arr = array([-109,    8,   90,    7])
arr[0] = -109
arr[1] = 8
arr[2] = 90

m = [ 187.05  131.55   95.43  -99.09   99.84 -114.71  -51.47   20.21]
m[0]	187.05
m[1]	131.55
m[-1]	20.21
m[-2]	-51.47
m[-6]	95.43

W =
63 26 91 68 -34 49 -8 0 8
-3 19 2 -51 55 9 -16 78 -26
-31 10 -57 -36 70 -15 42 36 25
-30 9 -59 -36 72 -16 44 37 27
28 -2 -22 48 31 8 70 -23 59
W[0,0] = 63
W[:, 6] = [-8, -16, 42, 44, 70]
W[3,-5] = 72
W[-2,-9] = -30
W[-4,3] = -51
W[:, -1] = [8, -26, 25, 27, 59]
W[-1,8] = 59
W[-3,3] = -36
W[-5,-6] = 68
W[-3,2] = -57
W[4,3] = 48
W[-5,4] = -34
W[:, -2] = [0, 78, 36, 37, -23]
W[-3,0] = -31
W[3,-2] = 37
W[-2,-6] = -36

X =
[[ -8.99  -9.02  -8.08  -7.41 -12.98   2.24  -7.45 -10.76  -9.44  -1.81
   -3.86  -6.49  -6.25  -6.14   5.80]
 [ -8.99 -19.46  -7.97  -7.41 -13.64   6.10  -7.45 -11.78  -9.44   9.71
   -3.86  -6.49  -2.86  -6.14  18.95]
 [ -8.99   0.78  -9.45  -7.41 -11.60  -4.63  -7.45 -10.68  -9.44 -11.02
   -3.86  -6.49  -9.93  -6.14 -12.59]
 [ -8.99  -9.02  -8.08  -7.41 -12.98   2.21  -7.45 -10.76  -9.44  -0.43
   -3.86  -6.49  -6.25  -6.14   6.47]]
Indices start at 0.
(0, 0): -8.99
(0, 3): -7.41
(2, 7): -10.68
(0, 8): -9.44
(2, 1): 0.78
(2, 14): -12.59
(3, 5): 2.21
(2, 9): -11.02
(0, 7): -10.76
(0, 4): -12.98
(2, 13): -6.14
(3, 2): -8.08
(1, 13): -6.14
(3, 4): -12.98
(0, 9): -1.81
(0, 1): -9.02
(2, 4): -11.60
(1, 2): -7.97
(2, 12): -9.93
(1, 9): 9.71
(0, 13): -6.14
(2, 6): -7.45
(3, 10): -3.86
(3, 13): -6.14
(1, 14): 18.95
(3, 9): -0.43
(1, 6): -7.45
(3, 3): -7.41
(2, 2): -9.45
(1, 0): -8.99

a =
-4 -43 43 -64
13 7 8 -16
0 0 0 29
0 0 0 -5
0 0 0 8
5 -47 -7 5
81 5 -19 8
29 74 32 20
80 5 -19 25
-1 -2 3 -25
-6 -96 18 11
-18 -10 2 9
8 14 -28 10
5 12 5 -23
-7 -96 18 -8
a[-15, 0] -> -4
a[6, -3] -> 5
a[10] -> [-6, -96, 18, 11]
a[-10, -2] -> -7
a[10, -2] -> 18
a[-1, -2] -> 18
a[6, -1] -> 8
a[-6, -4] -> -1
a[1, 0] -> 13
a[5, 1] -> -47
a[5, -4] -> 5
a[:, -1] -> [-64, -16, 29, -5, 8, 5, 8, 20, 25, -25, 11, 9, 10, -23, -8]
a[-3, 2] -> -28
a[:, 0] -> [-4, 13, 0, 0, 0, 5, 81, 29, 80, -1, -6, -18, 8, 5, -7]
a[13] -> [5, 12, 5, -23]
a[0, -3] -> -43
a[-12] -> [0, 0, 0, -5]
a[-3, -1] -> 10
a[-9, -2] -> -19
